x = ((118, 131, 124, 134, 133, 132, 130, 132, 130, 126, 125, 120, 123), (105, 124, 126, 125, 129, 120, 123, 128, 124, 114, 132, 122, 121), (119, 121, 122, 121, 120, 124, 119, 119, 125, 126, 119, 115, 118), (140, 108, 110, 128, 128, 128, 116, 123, 127, 122, 122, 117, 119), (129, 126, 124, 106, 124, 130, 121, 134, 122, 131, 128, 130, 138), (110, 142, 136, 136, 131, 130, 127, 124, 128, 123, 129, 130, 127), (123, 137, 144, 137, 135, 143, 144, 138, 138, 136, 135, 133, 130), (131, 133, 130, 117, 124, 130, 130, 114, 125, 129, 128, 117, 128), (143, 112, 119, 116, 122, 119, 122, 124, 129, 131, 125, 139, 130))
The smallest entry is 105
Which number is the entry just right of the centre entry?
Answer: 134
The entry just right of the smallest entry -> 124
Which number is the entry at the centre?
Answer: 121

A =
111  110  145  108  129  137  144  143  151  124  110
112  109  144  108  130  138  142  142  150  124  110
107  127  147  123  111  117  153  155  149  115  128
141  149  110  145  116  104  116  119  108  124  150
146  145  105  142  124  111  108  110  103  128  146
142  148  108  145  118  106  114  116  106  125  149
116  144  136  138  103  103  146  149  134  114  144
133  151  118  146  110  101  126  129  114  120  151
108  115  146  112  123  130  146  147  151  121  115
121  104  134  104  141  146  129  127  143  131  105
135  150  116  145  112  102  123  126  112  121  151
148  141  103  139  129  115  104  106  103  130  142
The bottom entry of the column that holds the smallest entry -> 115
The last entry in the row that holds the largest entry -> 128
Find the last entry, reading row by row.
142
Find the smallest entry in the first row.
108
The 2nd entry, reading row by row: 110
Find the third entry on the diagonal from the top-right corner.
149
Find the largest entry in the last row.
148
Find the 1st entry in reading order.
111
Find the largest entry in the first row.
151
Find the top-right entry.
110
The 2nd-last entry, reading row by row: 130
The 3rd entry from the end, reading row by row: 103
The entry directly above 131 is 121
Find the entry directly above the largest entry.
142
Find the first entry of the largest entry's row.
107
The entry directly below the largest entry -> 119
Find the entry just right of the smallest entry.
126
Find the maximum.
155
Find the top entry of the column that holds the smallest entry.
137
Find the second largest entry.
153
The fourth entry from the end, reading row by row -> 106
The 2nd entry on the main diagonal is 109
The third entry on the main diagonal is 147
Find the 2nd entry on the diagonal from the top-right corner.
124
Find the 3rd entry in reading order.
145
Find the smallest entry.
101
The last entry of the smallest entry's row: 151

Questions about the array below. Counting starts at 1.
1) Report the entry at row 1, column 3.
2) Report the entry in the top-left corner.
3) Report the entry just right of the largest entry.
4) Report the entry directly above 149.
5) Report the entry in row 1 and column 2.
6) Report the entry just right of the smallest entry.
7) Report the entry in row 2 and column 1.
array([[126, 131, 126, 133, 129, 124, 120, 132, 131, 134, 126, 128, 132],
       [127, 132, 131, 127, 133, 127, 121, 124, 131, 128, 128, 129, 127],
       [126, 137, 139, 118, 144, 130, 115, 109, 134, 121, 131, 132, 119],
       [124, 134, 141, 137, 130, 130, 123, 143, 120, 147, 137, 122, 125],
       [126, 133, 147, 119, 139, 136, 129, 117, 122, 126, 139, 128, 113],
       [125, 135, 149, 123, 139, 135, 126, 123, 121, 132, 141, 126, 115],
       [127, 129, 115, 137, 124, 120, 119, 136, 135, 134, 119, 129, 140],
       [128, 128, 114, 137, 123, 119, 119, 137, 136, 134, 119, 129, 141],
       [127, 130, 118, 139, 124, 120, 118, 140, 133, 138, 121, 127, 140],
       [126, 136, 140, 116, 145, 131, 118, 106, 134, 118, 132, 133, 118],
       [127, 136, 139, 115, 145, 131, 117, 105, 135, 117, 131, 133, 118],
       [129, 127, 115, 130, 126, 121, 122, 127, 137, 125, 119, 131, 137]])
1) 126
2) 126
3) 123
4) 147
5) 131
6) 135
7) 127

Read these off the array that follows.
1) What is the first entry, reading row by row?
2) What is the bottom-right entry?
3) What is the top entry of the column that holds the largest entry?
4) What is the entry directly above 104?
5) What is the second largest entry?
6) What is the smallest entry in the last column?
7) What is the bottom entry of the column that holds the largest entry?
8) What is the centre entry?
array([[122, 107, 132, 130, 122, 129, 131],
       [137, 145, 131, 125, 128, 134, 128],
       [143, 141, 134, 123, 121, 123, 140],
       [115, 150, 129, 130, 135, 129, 136],
       [105, 114, 124, 128, 131, 126, 104],
       [137, 127, 132, 122, 131, 131, 125],
       [141, 100, 132, 119, 126, 134, 122],
       [109, 157, 133, 129, 128, 121, 115],
       [113, 131, 127, 130, 139, 124, 129],
       [130, 123, 137, 125, 129, 121, 136],
       [148, 152, 127, 121, 127, 125, 136],
       [140, 150, 128, 131, 126, 131, 126],
       [152, 127, 123, 123, 133, 128, 133],
       [120, 156, 129, 135, 127, 125, 125],
       [116, 117, 127, 135, 126, 138, 126]])
1) 122
2) 126
3) 107
4) 136
5) 156
6) 104
7) 117
8) 129

array([[116, 123, 122, 114, 138, 139, 137],
       [139, 118, 115, 134, 123, 118, 135],
       [135, 128, 135, 131, 104, 151, 133],
       [146, 125, 122, 147, 138, 130, 133]])
Indices start at 1.
Report the bottom entry of the column that holds the smallest entry.
Answer: 138
The entry in row 1 and column 1 is 116
The bottom-right entry -> 133
The entry in the top-right corner: 137
The entry in row 3 and column 2 -> 128
Report the entry in row 3 and column 1.
Answer: 135
The entry at row 1, column 3 -> 122
Report the bottom entry of the column that holds the largest entry.
Answer: 130
The entry directly above the smallest entry: 123
The entry just left of the smallest entry is 131
Report the entry in row 1 and column 2.
Answer: 123
Report the entry in row 2 and column 1.
Answer: 139
Report the maximum.
Answer: 151
Report the entry just right of the largest entry.
Answer: 133
The entry just left of the largest entry is 104
